One turn sends every row of this set to another row. A few are shown first. Where does it send the rows asked after them?
tolim: [-24   6 -30  -9   9 -19   7  14 -19  17  13  32  15]
Riva: [ 23  11 -15  24  12  39 -11  18 -10 -13  30 -16  29]
Suk: [-15   6   5  15  39   7   2  20  28  -6  -3 -23  42]
lilig: [-32  27  -6  31  40  -4  -8  19   0   2 -10 -20  15]
pif: [  1   7 -57   6  -3  19 -25  31  -4 -29  40  13  35]
kom: [ 19 -11 -50  21   6  18 -14   2 -17  -2  -4  14  41]
Voru: [-12  29 -14  11  13  26 -14  24  36  -7  14 -15 -35]
nup: [-31  16 -31  25  16  37  13  14  -5  20  -5 -15  -1]
zado: [-24  14 -40   2  21   8 -16  47 -25  -6   2  15  37]
mopi: [ 31 -12 -42  19 -12  -8 -30  32   2  -1 -11  14  -2]
zuke: [-39  12 -58  45  16  -8  -2  -6  29  -5  -8   4  15]
tezog: [ 17  10 -40  19 -11  20  -6   2   9   6  16  16 -36]
Mimor: [ 30  29 -13  20   6  28  -2 -10   9 -13  18  22  -8]
Zugu: [  7   5 -25  28   3 -52  -6  13  32 -23   9   8  16]
rora: [-13   5   7  21  37  -2  -6  20  42  -3  -8 -12  38]
migo: [ 29 -16 -38  20 -11   0 -24  33  -5 -19 -14  11  -7]
bezo: [-29   7 -63  32  27 -23 -13  -4  21   2   1  16  26]
guge: [-24  13 -32  17  16 -21  -7  39  28  -7  51 -21  20]
Teme: [ -2  -1 -34   2  -5 -21  -9  -7  51  -3   6  22 -18]
Bulik: [ -6   6  -5  25  42   7   7   4  32  13   1 -20  37]
rudo: [-47  30 -16  -6  26 -14   5  27  12 -14  26   1  28]
fal: [-29  11 -31  15   7 -36  -2  33   7 -14  44 -14  20]
Ludi: [  3   2 -49 -20 -11  42   1  28  23 -26  15  11  21]
zed: [  7  -6 -42  -9 -18  38   7  32  25 -35  13   8   8]
lugu: [ 30 -15 -42  13  -9   1 -25  34 -12  -1 -12   0   4]
bigap: [-28  28 -33  14  20  35   4  38 -21  -6  16  -8  25]
minol: [ -7   5 -24  26   8  -5  -6  34  62 -33  -1 -21  24]
mavu: [  6  -7 -23   5   1  -7  14  -4  13  26 -16   1 -20]
saz: [-30  20 -13  -2  28  14 -33  58   8  -6   9   6  13]
nar: [ 25  22 -17  18  -3  16   2 -15  -8 -20   4  28  -3]
deraz: [-37  12 -56  38  26  -8  -3 -11  11  -7 -10   7  23]
rit: [  1   5 -15   6   1  -9 -24  21  59 -12  16  -3 -24]
bop: [ 29  20 -11  16   5  26   0  -4   1 -30  14  24  -9]
revo: [ 20  -7 -36  10 -18  -7 -33  44  -2 -23  -8  12   2]
demed: [-24  10 -22  17   2 -39   8  27  21  -7  46  -9  16]
Nubur: [-25  16 -34  21   8 -35  -5  28  17   1  44 -18  26]
daf: [-11  17 -26  13  21  10  10  19 -39  10   4   9  30]
Saded: [ -5  18 -31  40   6  -6  24 -17  44 -21   4  -6  12]
vogu: [-48   2 -48  14  12 -20  12  19   0   8 -11  -9  25]
bonil: [  9   7 -30  -4   5  46 -22  22  41  -9  -1  21 -11]
rovo: [-17   4 -37 -26   4 -13 -22  28  38 -10   2  33  -6]
Vuneg: [  6   1 -45 -11 -18  40   1  35  38 -22  18   7  13]
Bas: [ 27 -15 -21 -16 -12   2 -15  33  18   8  11  20  -9]
Diros: [  4  -5 -19  14   0   6   0  -4  57   4  -7  -9 -20]
mog: [-14  11  -4  16  35   1  -3  16  36   8   3 -21  50]
nuben: [ 26  34 -18  17  11  27 -12  -4  -8 -20  22  16  -8]
gakot: [-34  20 -57  39  25 -10 -11  -9  23   3  -1   4  31]
gisis: [  4   6 -30  -3 -18  49   8  29  26 -31   8  -5  10]

revo goes to guge
Nubur goes to zed
Vuneg goes to Suk
And these:
tezog goes to vogu
tolim goes to rovo
minol goes to Riva
Diros goes to daf
rora goes to nuben

One turn sends every row of this set to another row. A few are shown first. Where does it send the rows asked after them?
ruluv: [-33 -32 -17  39 -42  -3 -12 -19   7  -3  26  33  -6   9  -8  14   6  18]
Revu: [  3  -9 -27  27 -14 -21  40  19  -8 -22 -22  38   6 -10  29   5   4   8]
Temi: [-35  27   3  -7 -15   2  26   7 -25  41   9  28  16  13 -16  17  -3  -4]
gos: [ -8 -16 -26  44 -18 -28  35   7   2 -18 -25  47  21 -10  33  10  15  18]
Tamu: [ -8 -17 -21  42 -19 -17  35   9  -5 -18 -25  42  11 -14  37   7   7  20]
tata: [-22  -8 -32  29  15 -23   3  -7  48   1 -29  24  12  25  24 -17 -30  -3]
guvo: [ -1   9 -18  26  -7 -16  47   1   1 -20   0  55  31   3  12   6  20   1]
vukir: [-31 -14 -15  51 -30  -1  -9 -19   3   2  38  23   7  32  10   9   6   7]
riko: [-27   0 -40  20   4 -13  16 -25  54  -1 -12  66   3   8  -1   6 -34  -9]
tus: [-50 -17 -24  29 -16 -19  18  11  -6  43  -3  27   4 -11  44  44 -17  48]
godif: [-38  22   3  -5 -17  -3  29   9 -19  52  10  26   5  14 -19   9  -1  -3]
Teb: [-42  12  -3   3   6 -31 -10  -7  11  62  -6  17  16  24  -4  -4  15   6]
rur: [-44  11  -8   6  11 -32  -8  -2  22  63 -10  19  11  22  -2  -1  21  11]
desef: [-16 -12 -19  33 -24 -25  33  -5  -6 -24 -33  38  20 -18  33  10   2   7]
zoki: [-49 -23 -22  26 -10 -21  13  22  -5  45   5  26   4 -11  38  47 -26  41]
nalut: [-28  -6 -20  44 -29   5 -14 -26  12   7  29  16  22  31   3  -3   8   4]
dad: [ -6  12 -20  28 -10  -6  56  -3  -4 -16   8  51  23  -1  14   1  17   1]
Nuva: [-32 -26 -28  44 -47  -4 -13 -33  14  -3   5  41   7  -1  -9  25  -6  10]
gemos: [-38  20  -1  -4 -13  -7  24  14 -20  50  16  24  16   9 -17  12  -7  -8]
zuro: [-26  32 -11   7  16  -2  40  11  -2  20 -15  27  -3   3 -22  56 -21   0]
muko: [-35  38  -9   9  14  -4  35  13   5  18  -6  26  -2  -5 -21  58 -19  -2]
mobog: [-25  -5 -38  17  17 -10  24 -13  56  -9  -9  55   5  15 -10   9 -35  -3]
Pokog: [-38  15   8  -6 -16  -1  24   7 -23  49   9  27  11  14 -18  10   0   0]
doka: [-61 -13 -10  21  12 -20  11  13  18  19  -5  34   0  18  -5  78 -19  19]
pepu: [-26  -5 -25  22  13 -23   0 -22  40 -10 -25  24  20  20  29  -7 -37  -7]
toki: [-29  29 -11   5  14  -8  40  12   1  20 -13  25  -6   5 -28  57 -17  -3]
tomip: [-32  33 -10  10  19  -6  37   8   5  15 -13  36  -1   5 -17  62 -23   0]
nive: [-31  -3 -30  25  15 -19  -3   0  54 -10 -20  24   1  33  16  -3 -31 -10]
Pazaz: [ -2  10 -37  29  -7 -18  60   7  -1 -13   6  46  14  -3  26   4  11   5]
Raful: [-61 -11  -6  26  19 -28  10  10  18  23   1  42  -1   8  -4  76 -20  17]
Vege: [-44  12 -10   6   6 -31  -5   3  20  67  -5  19   8  24   3  -2  21  10]
kife: [-50 -21 -16  27  -7 -16  18  17  -6  38   3  22  -2  -2  42  51 -21  47]
Midad: [-30  16 -27  18  14 -35  11   0  17  55 -30   8  -2 -11  38   6   0  35]
tur: [-31  19 -27  24  11 -29   7  12  15  53 -22   4  -5 -17  39  13  -1  34]
zugus: [-31  -5 -32  15   6  -4  21  -9  55 -11  -8  58   9  20  -1   4 -44  -3]
mura: [-23 -21 -25  55 -37   7 -11 -27  17  -7  17  34  -1   6  -4  28  -9  23]
kis: [-61 -15 -15  29  10 -22   6   5  18  27  -1  44   3  15   0  78 -24  23]
fezub: [-34 -33 -26  44 -37   6 -15 -20  20  -6  16  37   3   7  -7  29  -5  23]
bogov: [-60  -9 -11  26  17 -19   8  10  21  23  -7  38   3  20  -5  79 -18  18]
gopig: [-25  15 -32  22  14 -28  19   5  14  57 -24   7  -2 -11  39  13  -2  38]
Reb: [-25  13 -31  23  17 -31  13   8  16  56 -21   6  -6  -5  43  16   1  38]
Bevet: [ -5  18 -26  25 -11  -8  44 -12   2 -12   6  66  26  -5  29   6  14   0]
Lir: [-23  -2 -20  38 -25   2 -18 -36  10   1  31  24  28  25  18   9   2   3]
doviz: [-54 -23 -18  30 -11 -15  19  14  -8  44   4  27   4  -1  40  48 -20  46]
gafi: [-32 -10 -30  23   4 -19   9  -9  51   0 -24  28  15  22  23 -23 -37   0]
Lekag: [-36  -3 -43  16  13 -18  12 -10  66  -6  -6  44  -6  17  -4   1 -24   0]
turom: [-45  13   0  11  12 -39  -8   1  15  64  -5  19   8  16   3  -2  18   4]
tedur: [-17  -2 -15  45 -30   5 -13 -34  11   2  26  13  15  22  -2  -2   5  10]

Lekag goes to ruluv
kis goes to tus
tata goes to nalut
And these:
zugus goes to mura
gopig goes to rur
gemos goes to muko
Nuva goes to desef
Reb goes to Vege

One turn sends every row of this set to another row. A few are shown first. Where does it send the rows asked after them?
L: [-39 -14 -36  -4  26 -30  37 -15  25  15   9  17  36]
F: [-32  31 -17   0  -7  13  -6 -56 -20   7   8  21  52]
B: [-25  22   1  -5 -14   3  48 -25 -42  14 -10   5   5]
D: [-53  22 -22  11 -14 -37 -20 -33  -1  -7  24   1  34]
W: [-48 -11 -15  -9  -3  30  40   8   2  33   2  11   1]
Y: [-44 -17 -41  -8  25 -29  24 -15   8  -5 -16  42  14]
G: [-42  16 -36  -2  27 -41   2 -41   7 -13  13  34  15]
S: [-42   8  -3  15  -9  46  -1 -34  -3  26  -3  19  22]
Z: [-68  -7  -7  -3   0 -11  26  12   2   0  13  27 -18]
X: [-36   9 -37 -36  -6  -3 -17 -27 -36   8  35   4  33]
N: [-37  24 -25 -12 -13  33  -4 -12 -27  25  27  14  49]
Q: [-48  -4 -41  11   0 -53   7 -14  -9 -12  22  14  -6]
A: [-38 -14 -20  17 -15   3  46  -1  -6   8  -7  -8 -17]
J: [-37   1 -69 -10  -9  11 -18 -28 -33   5  28  19  17]
K: [-40   2 -16  22  -7  12  46 -27 -34  34  -9 -13  14]

F goes to Q
Y goes to K
And these:
N goes to G
J goes to L
S goes to D

